(in the rows, 128 means zero)
Turns in one plane each, and the order they were made in; the first pair answered
turn ves:
[130 120 111 120 106 135 123 111 151  87 105 130]  ->  [154 130 122 122 117 139 112  88  94 130 113 114]
[144 128 131 124 132 120 135 127 129 127 123 109]  ->  [138 129 128 125 132 119 139 133 139 121 126 116]
[141 113 107 136 150 127 141 105 131 165  82 147]  ->  [115  98  97 119 116 126 121 111 165 117  90 142]
turn kapu:
[106 111  98 128 104 116 115 115 154 129 121 149]  ->  [103 115  99 126 102 116 117 124 155 121 126 147]
[130 127 115 128 144 107 133 159 145 140 139 125]  ->  [137 125 110 130 148 109 135 148 141 148 131 123]
[124  92  85 114 116 127 119 115 154 125 108 129]  ->  [120  96  85 112 109 125 115 127 155 112 116 129]
[152 147 137 142 153 111 170 139  92 123 103 125]  ->  [157 131 130 137 147 110 158 120  79 135  99 120]
turn Paru:
[129 106 107 111 104 110  85 105 103  86 110 121]  ->  [141 169 150 131 139 113 124 163  72 107 147 119]
[110 104 110 111  97 123  91  97 130  95 140 111]  ->  [125 174 153 136 141 129 142 159 104 122 170 121]
[121 115 122 100 105 110 105 141  75 121 160 160]  ->  [138 135 134 120 138 114 140 147  74 161 142 176]
[113 125 119 138 145 112 156 135 132 110 137 125]  ->  [111 116 115 137 143 114 155 130 137 111 129 126]
Pairs:
Each pair is 2 to 3 turns apart.
[ 84 120 164 160 139 146 172 140 143 144 120 140]  ->  [ 76 127 169 147 118 144 142 156 117 123 164 115] : kapu then Paru then Paru
[133 125 127 160 137 127 127 127  98 201 105 121]  ->  [ 82 113 116 145 101 121 119 178 175 115 125 126] : ves then Paru
[161 158 145 142 147 149 143 138 103 145 119 132]  ->  [152 112 114 118 114 147  97  93 104 131 109 120] : kapu then Paru
[105 146 146 122 124 123 119 137 111  98 163 109]  ->  [ 96 124 126 122 130 125 135 129 169  93 122 135] : Paru then ves
[107 130 137 131 111 135 125 166 171  79 157 135]  ->  [149 130 136 157 160 137 166 123 150 161  97 159] : Paru then kapu
[163 114 116  97 129 111 146  64 109 163 103 135]  ->  [118 141 129  90 108 104 160 156 170  79 152 139] : ves then Paru then kapu
[127 162 152 139 154 122 155 156 131 121 140 128]  ->  [116 123 117 127 132 119 145 126 178 103 107 139] : kapu then kapu then ves
[168 161 140 171 152 142 143 114  74 189 107 134]  ->  [150 121 114 133 101 133  73  75  60 146 122 104] : kapu then Paru
[100 148 144 130 132 131 154 183 176 101 152 147]  ->  [100  99 111 116 106 127 124 141 198  96 120 147] : Paru then Paru
[140 104 108 133 144 134 132  84 132 151  76 127]  ->  [120  92  95 112 116 130 110  97 148 112  96 117] : ves then kapu
[115 163 145 139 140 127 165 174 145 105 136 142]  ->  [146 135 130 147 157 130 165 107 124 165  91 147] : kapu then kapu
[130 161 149 125 127 125 123 167 113 142 147 147]  ->  [115 113 114 105  99 120  87 128 135 120 130 140] : Paru then Paru
[107 130 135 119 118 123 130 164 134 110 147 130]  ->  [133 113 126 125 134 128 122 111  98 161 116 125] : ves then Paru then kapu
[158 109 107 124 146 136 100  70  74 160 124 112]  ->  [152  95  92 140 159 140 136  74 142 150  83 145] : ves then kapu
[145 100  93 106 102 115 125  59 124 163  99 106]  ->  [116 142 127 126 115 114 183 159 204 110 126 135] : Paru then Paru then ves
[119 142 135 130 151 128 149 168 158 123 127 167]  ->  [140 108 121 110 125 124  94  96  91 148 126 128] : kapu then Paru then ves
[111 115 112 105 100 123 100 124 118  89 135 113]  ->  [138 111 109 113 125 125 112  89  90 142 113 119] : ves then Paru
[112 124 119 146 143 134 137 138 162 117 134 144]  ->  [124 122 122 134 126 131 105 111 103 138 155 116] : kapu then Paru then ves
[170 160 151 153 167 129 139 118 108 171 127 150]  ->  [162 116 114 136 145 128 120  70 131 163  93 156] : Paru then ves
[138  81 107 136 144 122 139  98 165 143  71 156]  ->  [137 164 166 153 164 119 167 186 126 140 151 139] : Paru then Paru
[145 118 110 121 118 110 122  70 115 149 114 104]  ->  [127 153 141 117 107 110 122 138 116 107 172  92] : Paru then kapu
[ 84 109 101 122  96 154 121 124 176 104 130 123]  ->  [112 150 127 154 155 163 176 140 156 160 116 144] : ves then Paru then ves
[109 159 122 128 137 119 130 197 196  93 147 165]  ->  [151 101  84 122 145 124  97  69 139 177  81 159] : ves then ves then Paru
[153 132 128 118 118 108 107 113  69 157 157 116]  ->  [152 115 119 117 114 107  99  92  75 157 146 123] : Paru then Paru
[114 181 147 145 171 158 165 142 135 154 127 150]  ->  [109 111  97 114 126 155  99  62 128 147 100 130] : Paru then ves
[125 100 121 138 143 135 144 137 181 122 120 136]  ->  [138 119 135 147 161 138 157 142 160 142 120 138] : Paru then Paru then kapu
[129 144 148 152 136 129 184 159 181 108 102 179]  ->  [108 107 124 118  88 125 128 140 189  61 112 157] : kapu then Paru then kapu
[137 121 140 123 117 140 103 103  55 155 143 106]  ->  [132 122 137 152 161 145 175 136 148 155  91 168] : Paru then Paru then ves
[ 95  87 112 120 125  81 171 152 191 111 117 119]  ->  [101 107 134  98 102  78 122 135  95 120 179  68] : Paru then ves
[107 172 168 141 146 152 164 208 134 136 155 148]  ->  [125  69 103 113 112 150  92  62 118 166  85 135] : kapu then Paru then ves
[ 89 145 135 150 138 144 153 188 168  81 150 167]  ->  [128 122 120 172 178 151 168 117 140 159  86 183] : kapu then kapu
[139 150 148 138 125 110 154 119  94 139 138 119]  ->  [127 115 111 130 111 112 143  88 131 129 101 129] : Paru then ves then kapu
[111 117 127 102  93 117 100 128  95 104 167 109]  ->  [140 140 143 143 158 124 178 141 120 162 121 152] : kapu then Paru
[152 130 148 127 104 117 112 121  88 113 146  99]  ->  [170 133 150 137 120 122 121 106  80 139 132 108] : Paru then kapu
[127 173 150 132 149 132 147 160 102 131 148 122]  ->  [113 113 112  98 103 129  91 115 127  90 131 113] : Paru then Paru
[106 133 109 116 104  97 133 119 154 122 145 158]  ->  [122 131 108 123 123 102 144 101 147 155 125 164] : Paru then Paru then kapu
[173 131 130 124 171 132 148 106  83 182 122 132]  ->  [113 113 115 103 128 124 139 162 191  74 140 144] : ves then Paru
[112 158 165 166 132 146 154 161 139 123 139 150]  ->  [116  97 119 150 115 145 127  84 156 134  80 156] : Paru then kapu
[101 130 130 113  90 124  93 151 129  81 165 109]  ->  [150 157 145 151 161 135 153 127 100 182 113 142] : Paru then kapu
[111  79  72 135 102 108 104  90 138 133 130 145]  ->  [135 138 119 173 159 115 168 134 114 182 137 161] : Paru then Paru
[113 133 122 143 141 130 151 146 170 115 113 142]  ->  [144 147 131 143 148 129 135 118  92 161 123 116] : ves then ves
[122 136 132 120 101 131  99 120  97 123 151 124]  ->  [130 134 128 142 136 135 144 119 136 153 104 156] : kapu then kapu then Paru
[ 91 118 145 102  89 108 108 192 132  35 166 118]  ->  [144 176 184 145 166 118 169 187  65 140 149 132] : kapu then ves then ves
[132 130 147 162 147 134 157 136 127 154  90 156]  ->  [110  97 127 124  90 125  82 111 111 102 125 121] : kapu then Paru
[117 152 122 129 119 120 142 152 143  95 140 151]  ->  [135 120  99 120 110 117 115  86 118 127 110 143] : ves then Paru then Paru
[107 159  96 114 135 127 146 157 200 140 106 157]  ->  [120 198 123 103 123 128 115 178 118 139 170 113] : kapu then ves then Paru
[125 108 118 123 116 131 109  89 109 148 115 120]  ->  [128 121 131 132 137 134 139  98 113 166 107 136] : kapu then Paru then Paru
[133  98 115 141 130 128 129 116 159 140 103 138]  ->  [123  96 118 121 107 128  99 117 146 118 130 118] : ves then kapu
[152  73  85 114 110 139 100  92 128 119  87 139]  ->  [172 128 124 122 127 138 102 118  52 151 141 115] : kapu then kapu then ves
[145  73  73 136 134 137 118  70 181 133  76 129]  ->  [129  74  76 108  95 129  66  71 139 102 125  90] : ves then kapu
[129 148 150 143 200 135 177 153 136 170 109 182]  ->  [ 95 160 161 126 169 130 158 201 151 111 159 168] : ves then Paru
[169 131 124 143 162 110 142 121 164 168  82 131]  ->  [134 159 149 121 121 104 116 185 157  97 161 102] : ves then Paru
[109  97 103 113 104 131  99 136 186 101 115 109]  ->  [135 160 147 153 162 138 161 183 160 152 129 127] : Paru then kapu
[137 167 151 136 138 128 106 157 160  98 158 113]  ->  [135 118 115 125 126 126  86 104 186 100 114 121] : Paru then Paru
[127 166 158 142 146 128 158 180 118 145 142 146]  ->  [112 114 112 131 129 127 148 147 185 113  98 163] : kapu then kapu then ves
[136 147 146 143 159 126 154 156 113 123 163 118]  ->  [121  96 113 112 121 123 108 115 131  87 154 107] : Paru then Paru
[140  55  91  66  99 138 130  96 173 100  86 145]  ->  [125  74 101  67  94 136 143 146 192  69 112 149] : kapu then kapu
[130 126  99 155 177 134 180  77 196 128 101 154]  ->  [ 98 127 106 113 106 120 101 100 155  55 192  93] : kapu then Paru
[136 130 141 119 112 102  97 158  94 136 157 114]  ->  [142  93 110 116 110 104  91 111 116 150 116 128] : Paru then Paru
[120 147  93 112  82 111 133 146 155  66 168 102]  ->  [168 169 114 157 153 119 194 121 124 167 119 131] : Paru then kapu
[111 112 119 125 167 114 119 101 152 109 104 151]  ->  [120 154 154 133 184 114 132 138 112 125 141 142] : ves then Paru then ves
[116 144 123 115 106 127 125 186 163  84 166 145]  ->  [171 144 131 142 152 134 140 118  89 192 122 147] : ves then Paru
[129 169 160 124 127 138 126 164 101 107 164 118]  ->  [142 167 157 144 155 141 159 157 114 138 131 140] : ves then kapu
[140 151 145 125 123 101 106 141  98 130 175 122]  ->  [156 123 127 131 137 103 105  92  96 165 127 135] : Paru then kapu
[101 111 126 102  94 122 106 146 155  65 148 113]  ->  [158 122 136 126 140 129 119  86  76 169 121 111] : ves then Paru
[158 168 183 157 166 138 163 174 152 154 161 123]  ->  [136  82 117 131 125 135 121 104 223 111 102 139] : ves then Paru then Paru
[125 145 146 126 134 129 141 166 129 117 144 126]  ->  [138 110 117 130 142 129 135 107 135 146  99 139] : Paru then kapu
[142 129 149 119 173 150 148 133  73 167 136 167]  ->  [117 142 159 101 146 140 122 164  67 120 182 151] : Paru then kapu then Paru
[139 135 141 125 113 111  72 123  69 117 186  76]  ->  [106 126 121 136 118 109 128 175 203  61 152 130] : ves then ves
[117 131 120 118  97 120 103 121 118 107 146 115]  ->  [134 152 133 144 145 127 159 139 131 144 126 147] : kapu then Paru
[154 160 148 154 157 142 139 110  85 176 115 113]  ->  [118 102 111 113  94 134  70  91 118 106 133  89] : Paru then kapu
[114 146 148 139 129 131 136 167 127 102 161 111]  ->  [141 122 130 158 162 135 156 114 130 161 101 132] : ves then Paru
[118 118 127 127 145 129 134 125 176 112  69 162]  ->  [151 137 148 129 158 128 121  91  94 168  83 135] : ves then ves
